M = [[6, 2, 4, 5, 1, 1, 6, 1, 5, 2, 6, 2], [7, 6, 1, 6, 6, 1, 2, 1, 6, 2, 7, 2], [4, 7, 2, 3, 8, 5, 0, 4, 3, 5, 4, 5]]
M[-3][0] => 6
M[2][0] => 4
M[0] => [6, 2, 4, 5, 1, 1, 6, 1, 5, 2, 6, 2]
M[1][2] => 1
M[-2] => [7, 6, 1, 6, 6, 1, 2, 1, 6, 2, 7, 2]
M[-3][-3] => 2
M[:, 4] => [1, 6, 8]
M[-2][9] => 2
M[1][0] => 7
M[-1][6] => 0
M[0][11] => 2
M[-2][-1] => 2

x =
-289,118,-740,522,-324,325
428,-90,27,245,-305,99
-735,-481,172,356,313,-233
-333,-123,189,-847,-769,-474
-326,-537,-349,-580,-64,-251
-359,-29,278,389,147,-618
-407,-351,262,-651,-82,-371
-58,-163,388,-835,-706,-748
143,162,-471,-447,-308,-257
-362,-201,4,-580,-465,-344
-75,-291,-582,-138,139,95
-313,-17,-617,392,-296,155
59,-396,-60,92,32,-795
-740,148,-759,-19,-442,446
x[0,0]	-289
x[:, 3]	[522, 245, 356, -847, -580, 389, -651, -835, -447, -580, -138, 392, 92, -19]
x[6,4]	-82
x[4,1]	-537
x[13,2]	-759
x[5,0]	-359
x[9,2]	4
x[6,3]	-651
x[12,3]	92
x[5]	[-359, -29, 278, 389, 147, -618]
x[1,0]	428
x[13,1]	148
x[8]	[143, 162, -471, -447, -308, -257]
x[11,2]	-617
x[3,4]	-769
x[9,5]	-344
x[1,2]	27
x[6,5]	-371
x[9]	[-362, -201, 4, -580, -465, -344]
x[4,2]	-349
x[12,5]	-795
x[0,4]	-324
x[3]	[-333, -123, 189, -847, -769, -474]
x[:, 1]	[118, -90, -481, -123, -537, -29, -351, -163, 162, -201, -291, -17, -396, 148]
x[11,0]	-313
x[4]	[-326, -537, -349, -580, -64, -251]
x[2,5]	-233
x[7,1]	-163
x[1,1]	-90
x[11,4]	-296
x[7,3]	-835
x[5,3]	389
x[0,1]	118

a =
[[ -4 -20   6  -8 -61 -14 -10 -10  13   9   4  -7  12 -50 -15  -4]
 [ 51   1  -1   3  41  13  19   8 -43   5  12 -20 -32  24 -15  -4]
 [-14  42   4   7  50  27  42   0   0 -29  12  11  21 -18  -7 -16]
 [ 12  27  44   8  15 -72  11 -14  48  10  41 -16  10  13 -40   7]
 [ 74   8 -31  -9  28  -5  23   4 -21  36  16   2 -31 -26   3 -22]
 [ -4 -34  35   0 -22 -27 -50  30  34 -11 -48  -7  15 -13  -2  29]]
a[-6][-16]	-4
a[-4]	[-14, 42, 4, 7, 50, 27, 42, 0, 0, -29, 12, 11, 21, -18, -7, -16]
a[4][-8]	-21
a[0][9]	9
a[-4][-15]	42
a[:, -4]	[12, -32, 21, 10, -31, 15]
a[-2][-1]	-22
a[-5][-15]	1
a[1][-2]	-15
a[:, 4]	[-61, 41, 50, 15, 28, -22]
a[2][-8]	0
a[2][5]	27
a[-3][-8]	48
a[1]	[51, 1, -1, 3, 41, 13, 19, 8, -43, 5, 12, -20, -32, 24, -15, -4]
a[2][9]	-29
a[-3][12]	10
a[1][4]	41
a[:, 14]	[-15, -15, -7, -40, 3, -2]
a[-4][15]	-16
a[2][-4]	21
a[0]	[-4, -20, 6, -8, -61, -14, -10, -10, 13, 9, 4, -7, 12, -50, -15, -4]
a[1][7]	8
a[:, -3]	[-50, 24, -18, 13, -26, -13]
a[-5][-11]	13
a[1][15]	-4
a[:, 10]	[4, 12, 12, 41, 16, -48]
a[1][3]	3
a[-5][12]	-32
a[5][0]	-4
a[0][10]	4
a[-2][4]	28
a[4][-16]	74
a[1][8]	-43
a[3][5]	-72
a[-2][14]	3
a[-3][-10]	11

A =
[[860 198 181 781 294 211]
 [651 382 291 160 698 897]
 [290 559 736 761 228 857]
 [598 356 846 481 633  97]
 [632 897 877 437 684 314]
 [637 837 937  95 342  51]
 [645 340 945 283 296 919]
 [139 575 441 403 504 892]
 [661 833 594  77 186 914]
 [447 377 914 623 367  71]
 [642 442 444 512 417 887]
 [538 236 908 781 320 819]
 [273 105 301 151 584 173]
 [173 663 591 613 538 180]
 [539 543 547 697 540 565]
 [726 487 101 740 541 874]]
Rows and columns are counted from 0.
row 0 col 0	860
row 10 col 0	642
row 6 col 3	283
row 12 col 5	173
row 11 col 0	538
row 3 col 3	481
row 1 col 2	291
row 15 col 5	874
row 0 col 4	294
row 10 col 5	887
row 5 col 3	95
row 2 col 2	736
row 14 col 1	543
row 2 col 3	761
row 5 col 0	637
row 3 col 0	598
row 10 col 1	442
row 0 col 1	198
row 1 col 1	382
row 14 col 0	539
row 14 col 3	697
row 10 col 2	444
row 6 col 1	340
row 14 col 5	565
row 9 col 0	447
row 7 col 1	575
row 6 col 4	296
row 13 col 2	591
row 5 col 5	51
row 14 col 4	540
row 2 col 5	857
row 8 col 5	914
